In the data rows, the value 128 means zero.
Here are some numbered points:
166 147 109 096 154 077 179 090 141 096 102 102 160 147 147 128 109 115 147 128 128 160 115 128 173 134 160 166 077 154 186 160 173 102 173 147 096 154 141 166 096 147 128 141 166 173 173 154 115 160 115 109 141 186 147 077 115 064 166 166 166 109 083 154 0
128 115 115 128 083 064 141 083 109 064 064 096 154 109 128 096 102 147 122 128 090 122 077 102 083 102 134 134 166 141 083 128 166 083 173 096 115 122 141 122 083 109 102 115 083 154 154 109 096 128 122 083 128 090 102 186 096 141 147 083 173 096 070 077 1
160 173 166 147 134 122 166 102 166 102 154 115 102 173 160 173 128 141 154 173 186 147 166 147 141 109 154 160 166 128 109 186 154 122 115 160 160 141 141 122 115 173 141 166 154 141 147 154 160 141 141 141 154 115 173 160 173 141 173 166 102 141 141 141 2
141 147 154 122 141 090 179 102 141 102 090 147 134 154 141 134 128 122 134 154 141 147 102 141 141 102 134 173 141 147 134 160 160 109 173 134 160 147 147 122 109 154 147 115 154 179 179 154 154 102 102 128 128 109 141 128 122 102 160 154 173 154 102 141 3
083 090 102 064 115 070 128 096 090 090 083 147 115 083 109 058 122 090 102 154 083 154 070 102 122 096 096 109 109 096 128 102 154 083 154 090 134 064 141 109 090 090 102 096 115 128 128 102 134 064 147 083 186 096 077 102 122 064 141 102 173 102 070 128 4
090 122 096 122 128 128 109 096 109 102 173 122 051 122 115 115 058 115 115 192 160 122 154 122 109 141 154 096 096 109 141 134 128 102 077 115 134 128 134 154 109 115 115 141 128 077 083 115 179 128 109 096 141 109 102 102 141 096 154 115 077 173 122 134 5
166 147 160 154 179 109 154 115 128 090 122 090 166 147 122 166 122 160 122 109 122 102 122 154 115 096 160 154 077 122 186 160 160 115 160 147 128 109 160 109 122 147 154 128 102 160 147 141 109 160 179 122 166 198 141 115 141 134 134 122 147 090 122 090 6
134 115 077 186 077 102 134 102 109 122 115 096 115 122 115 141 128 102 109 115 173 083 109 134 154 160 134 134 166 077 096 128 122 102 122 115 077 083 128 173 122 109 141 115 141 128 122 102 122 122 173 109 160 109 115 128 179 147 122 122 115 096 083 141 7
141 154 102 166 102 096 154 115 134 090 096 147 141 141 115 160 128 179 115 128 134 102 096 154 083 160 128 166 147 122 134 147 147 115 179 141 096 122 160 179 134 134 154 090 083 173 154 147 134 102 154 128 154 122 141 179 141 173 134 102 166 141 077 058 8
109 122 154 109 166 109 134 122 102 090 115 160 134 115 109 115 134 160 096 147 077 128 102 141 070 083 102 147 115 173 154 115 160 109 166 128 179 147 179 077 134 122 147 083 077 141 134 128 128 070 096 109 109 122 134 147 064 128 128 109 173 179 115 070 9
083 122 128 147 160 147 096 115 102 134 198 064 064 128 109 141 077 083 090 186 128 096 160 147 166 109 147 083 083 115 160 122 134 115 077 122 166 115 154 115 134 115 154 141 173 083 058 115 166 160 134 115 141 128 134 058 128 096 134 160 090 090 160 186 10
154 115 160 186 122 109 122 115 096 128 122 109 128 122 102 147 134 115 090 096 179 077 102 160 141 083 128 134 166 090 102 122 109 115 128 109 141 109 147 077 141 122 154 096 122 141 122 122 122 128 166 115 147 122 109 141 173 166 102 122 128 115 122 122 11
122 122 077 154 090 102 122 128 090 141 102 147 141 102 090 128 147 077 077 109 109 096 077 147 166 166 109 128 134 122 128 115 128 115 160 102 077 122 160 173 147 115 160 070 160 147 128 090 109 090 128 109 122 122 096 090 102 115 109 128 173 147 077 160 12
109 128 166 096 173 122 128 128 096 109 134 109 096 134 096 109 070 173 083 141 166 141 115 166 064 090 160 141 109 077 166 122 115 128 141 128 173 077 160 090 160 122 173 090 090 147 122 128 160 186 166 128 192 141 134 141 186 128 115 109 115 064 134 064 13
122 058 077 128 064 090 090 122 045 134 077 122 179 051 058 064 128 064 058 051 077 090 051 122 154 122 115 096 173 141 083 070 115 096 154 058 064 134 160 115 128 064 134 058 128 128 102 058 045 115 083 083 083 109 058 115 051 122 064 083 173 122 070 128 14
160 154 160 141 147 128 141 147 186 134 083 179 160 147 077 166 154 147 192 102 141 141 122 192 128 134 128 166 154 166 141 141 128 154 166 154 134 179 090 128 115 160 198 141 134 173 147 160 122 122 096 160 096 147 160 147 109 147 147 141 160 192 122 115 15
179 147 179 179 141 122 141 090 141 090 192 096 128 147 128 173 134 122 115 141 147 102 179 160 166 083 154 102 173 147 102 166 173 102 090 147 141 154 173 096 115 154 160 160 160 102 102 147 109 115 134 109 147 147 160 141 128 141 154 147 096 166 154 160 16
154 154 154 083 166 096 166 102 134 102 154 115 115 154 122 122 077 102 109 166 141 173 141 166 173 102 192 147 115 134 166 166 166 109 141 154 147 128 179 128 122 154 166 128 186 154 141 154 147 179 128 122 173 147 160 083 141 058 160 173 147 109 115 173 17
186 160 179 179 147 128 147 102 134 096 192 115 134 154 115 186 141 128 109 134 141 109 179 173 160 083 147 122 173 154 109 173 166 115 096 154 134 173 179 102 122 154 173 147 147 096 090 154 102 115 122 128 134 147 147 141 122 141 141 141 096 186 154 154 18
141 154 141 179 160 102 147 102 128 109 147 096 115 141 109 186 083 109 102 160 134 090 134 179 166 115 179 147 109 147 173 173 166 109 141 154 141 141 186 134 128 154 173 122 166 141 122 147 147 173 134 115 147 154 147 090 128 109 154 173 147 134 115 160 19
154 115 141 141 128 122 102 102 096 090 186 115 122 122 090 109 134 122 083 122 109 109 154 147 134 090 128 083 154 096 102 128 154 096 096 109 115 064 173 102 122 122 154 128 122 083 064 109 083 096 192 096 205 147 115 134 147 122 115 109 102 122 134 128 20
128 160 122 141 154 102 160 115 134 102 147 122 128 160 102 154 090 122 096 160 109 115 134 186 154 134 166 160 096 186 186 160 173 115 160 141 134 186 198 154 141 154 186 102 160 154 134 141 141 160 090 128 109 160 147 090 083 096 141 166 166 166 109 147 21
186 166 141 115 141 122 154 122 141 090 179 102 160 160 102 154 154 160 096 128 096 166 160 198 134 128 141 154 154 160 134 166 186 134 141 166 109 141 211 154 160 166 192 122 122 147 115 166 096 134 147 134 173 160 166 154 115 115 134 147 134 109 134 115 22
096 096 154 096 115 122 083 090 134 102 122 115 058 096 045 070 083 128 166 166 166 147 141 147 102 070 141 083 179 096 064 115 122 102 077 096 173 122 070 070 064 109 166 179 102 083 058 102 154 122 096 096 147 070 102 154 141 122 160 090 077 141 141 122 23
122 090 141 109 141 122 102 096 128 122 134 070 109 090 147 122 154 077 154 122 141 115 141 058 166 070 102 077 077 090 122 109 122 102 077 090 134 090 077 077 064 096 058 186 154 070 109 102 102 083 147 090 147 147 102 070 147 077 141 122 083 083 141 179 24
115 141 102 109 102 134 134 109 154 128 141 154 090 147 166 128 102 096 173 179 122 154 160 083 154 154 141 134 134 141 109 154 147 128 109 141 128 141 102 166 090 141 083 173 166 109 128 128 166 115 102 128 122 090 134 115 115 096 173 160 109 173 134 179 25
160 160 179 109 198 128 166 128 173 102 128 147 154 154 173 141 096 173 179 141 109 160 154 115 102 102 173 147 064 160 186 154 166 141 147 160 173 141 128 102 109 173 109 166 109 147 166 160 134 166 134 147 134 179 154 128 122 115 166 147 147 147 147 102 26
134 096 058 154 090 134 090 102 109 134 147 058 109 090 147 128 154 083 141 102 166 083 141 070 166 160 109 070 090 058 109 102 102 096 058 090 045 077 077 173 083 090 064 186 147 070 090 096 096 102 186 096 154 154 102 083 179 109 122 122 064 064 122 173 27
Which three points above are nearest to each new point, looking only along the 7 directions in which the numbered points spread most? Their numbers follow each, nearest first.
122 115 141 115 128 147 102 141 134 166 128 173 115 109 134 122 186 102 128 102 173 128 122 102 154 128 083 115 134 070 102 109 083 147 102 115 128 077 090 109 141 109 109 115 154 102 115 115 134 070 166 141 147 122 102 115 192 122 109 122 102 134 147 160 7 11 20
051 077 064 160 051 166 064 154 077 173 141 122 064 083 102 096 115 096 096 122 154 070 122 096 102 173 090 064 160 070 064 051 058 141 064 070 096 090 077 154 147 070 096 115 109 058 070 064 154 115 134 128 102 058 077 134 160 173 083 077 070 109 147 128 7 23 27
096 122 147 090 160 192 083 179 115 160 186 134 122 115 102 090 128 141 096 122 083 141 166 141 096 115 115 083 090 141 147 096 109 160 090 102 160 122 141 090 179 109 147 115 096 070 070 115 115 147 122 147 115 141 122 115 102 134 090 109 096 122 192 115 20 11 5
141 134 102 147 147 115 154 128 154 122 096 141 166 141 160 141 096 141 160 115 102 102 109 109 128 154 160 160 070 122 186 134 141 134 166 134 102 096 122 166 109 134 096 128 122 160 173 134 115 166 186 147 154 173 134 102 134 128 141 134 166 115 102 115 0 6 3
166 128 141 115 160 096 166 090 160 096 109 122 160 141 173 115 090 090 166 134 102 134 128 096 186 090 186 122 083 166 154 154 179 096 141 134 122 160 122 115 070 134 090 173 179 134 154 128 096 160 102 096 115 173 134 083 083 070 166 166 154 160 109 179 0 3 17
141 154 115 077 154 134 154 154 160 141 115 160 147 147 160 128 109 134 160 134 115 179 141 134 141 166 160 160 083 122 179 160 141 160 166 154 128 090 122 166 134 154 115 141 147 166 173 154 141 173 179 166 179 154 160 102 166 096 147 166 160 102 128 141 0 17 3
134 160 083 128 102 109 154 115 147 109 128 109 134 141 160 134 115 109 154 160 090 147 141 115 160 160 141 141 141 122 122 160 179 109 147 154 102 090 141 179 102 141 115 160 173 141 147 147 128 141 179 115 192 109 147 122 134 102 160 141 154 083 109 166 0 3 25
102 115 122 090 134 122 115 154 109 173 077 141 147 109 122 077 115 083 115 096 122 147 070 109 166 122 128 141 115 109 134 102 096 141 160 115 134 109 109 102 141 102 109 083 160 160 154 102 128 166 128 134 115 128 109 083 134 096 102 141 173 090 109 160 4 12 1
141 134 096 102 122 179 115 160 141 160 166 115 115 134 154 141 179 160 141 109 173 154 160 134 090 186 090 128 109 134 134 122 083 173 090 134 096 166 096 173 154 134 122 141 102 115 122 134 141 115 096 166 077 147 147 147 147 147 115 128 064 128 160 096 2 25 11
083 134 166 070 186 141 122 147 122 160 122 166 090 122 134 109 122 115 134 147 160 160 115 115 128 102 115 128 070 109 179 115 090 154 128 128 198 115 109 077 147 122 122 102 147 141 141 122 179 122 115 154 115 128 128 083 154 083 122 141 134 128 154 141 5 17 3
141 134 179 109 147 173 122 154 154 160 160 154 141 141 166 134 173 102 160 115 115 160 173 102 173 109 109 115 134 154 115 128 122 154 096 154 154 147 102 083 134 147 102 160 173 102 122 147 109 102 109 141 102 128 141 115 109 115 122 154 109 173 186 186 16 18 25
134 109 115 102 122 147 090 147 102 160 134 122 141 102 102 109 192 096 102 077 134 134 115 122 147 122 077 102 128 109 115 090 090 134 096 102 102 122 115 109 147 102 122 109 141 102 096 102 090 090 122 128 109 147 109 102 128 115 083 115 109 109 147 147 20 11 7
128 115 154 154 179 186 083 179 102 147 179 134 141 128 102 147 122 166 096 090 090 090 141 147 077 115 134 102 083 141 160 096 102 154 096 115 147 134 141 083 179 122 147 115 077 083 083 122 096 160 134 160 096 173 122 128 102 179 077 096 102 141 186 077 20 11 16
083 115 096 160 083 122 128 147 115 160 077 173 115 122 128 128 115 096 128 134 128 102 083 109 147 166 115 154 147 115 102 102 102 141 160 115 122 128 109 160 134 109 109 083 141 154 166 122 154 109 122 141 102 077 115 122 128 147 122 128 173 154 096 154 12 7 1
083 090 070 160 064 166 070 160 102 166 154 147 096 090 096 109 122 109 096 115 128 090 134 122 115 192 102 096 160 115 083 077 077 147 083 102 090 134 115 166 160 090 134 102 115 077 077 109 128 109 102 128 083 083 096 134 115 173 090 096 090 166 141 128 7 11 12
102 128 154 154 109 166 109 154 134 128 160 122 115 134 134 115 109 134 141 147 070 115 154 102 102 102 128 090 179 154 070 109 134 141 096 122 173 134 128 090 134 115 102 160 109 090 096 128 128 141 122 141 115 070 122 173 083 179 128 102 109 141 179 115 23 20 11
109 096 115 147 122 166 064 160 096 173 147 083 109 096 115 122 179 102 109 083 160 083 134 102 134 128 077 077 102 077 122 077 064 141 070 115 115 096 083 102 147 096 109 128 109 096 083 096 115 096 147 122 115 141 090 102 160 154 077 102 070 077 166 134 20 27 11
166 160 186 122 141 141 160 122 166 102 166 109 134 166 160 160 122 160 154 160 115 173 186 141 134 102 166 141 160 154 109 173 173 141 128 179 166 115 154 115 122 186 134 173 134 128 128 179 134 160 160 141 179 122 173 166 147 134 160 166 115 102 166 134 2 26 16
109 109 128 154 147 134 122 141 115 173 083 109 128 102 128 128 179 077 141 102 147 096 096 096 160 109 070 141 090 090 147 096 083 141 134 115 147 090 077 096 128 109 090 115 160 147 147 102 134 090 166 128 122 134 096 077 166 122 102 134 147 070 128 160 7 4 24
102 122 109 090 115 064 147 070 141 064 070 102 077 115 045 102 090 141 166 186 147 147 102 173 090 109 134 134 134 141 128 147 160 077 147 115 134 166 096 141 045 115 173 166 090 147 115 115 166 096 058 083 128 096 109 141 102 090 192 109 134 147 064 102 3 1 9
128 147 128 128 134 128 173 134 160 147 083 192 128 147 179 147 166 134 173 128 186 147 115 096 128 160 102 166 102 102 154 141 102 147 160 141 128 122 077 154 122 154 090 122 141 166 192 154 166 077 141 154 122 128 141 128 179 134 141 154 147 166 109 128 3 25 15
109 122 128 109 102 160 096 154 115 141 134 173 102 128 128 102 115 179 115 128 147 154 128 128 058 154 115 115 166 083 090 096 090 154 115 134 147 090 109 122 160 122 134 109 077 109 115 115 154 122 160 141 154 083 122 186 173 173 102 090 096 122 154 070 11 23 13
109 141 141 122 160 128 147 154 134 166 090 134 134 128 160 128 109 090 154 128 128 128 102 102 166 128 141 154 083 115 166 122 115 147 166 128 154 122 096 115 128 134 096 122 173 166 173 128 154 173 134 147 115 134 134 077 141 102 128 166 166 096 134 173 0 3 17
096 141 115 128 141 173 109 173 122 173 166 141 134 147 128 147 128 115 128 134 077 122 154 141 147 179 122 134 096 128 160 109 122 166 128 134 122 083 141 160 166 128 141 122 160 122 115 141 134 147 173 166 160 141 141 083 134 128 109 154 134 102 160 166 19 17 11
166 166 154 102 134 134 166 141 154 102 134 134 160 179 141 134 122 192 141 128 115 186 141 160 102 128 160 160 166 160 115 166 160 147 147 166 134 147 160 134 141 160 147 128 115 160 160 173 115 160 122 154 147 134 173 192 122 141 141 141 141 128 134 090 15 3 22
166 173 109 166 109 134 160 141 166 122 141 115 160 173 147 179 128 134 147 134 115 128 160 154 160 173 160 166 166 186 122 173 160 147 154 160 102 186 160 186 141 154 154 147 166 160 154 173 122 166 096 154 096 128 166 147 096 147 147 173 141 154 128 154 15 3 22
147 134 122 115 154 173 115 173 134 166 160 147 147 154 128 128 128 134 122 102 122 141 160 154 141 166 154 134 096 173 160 115 115 166 122 134 109 179 134 147 173 154 154 115 141 122 122 147 115 179 083 179 070 173 160 109 090 128 102 160 115 166 160 141 19 21 22
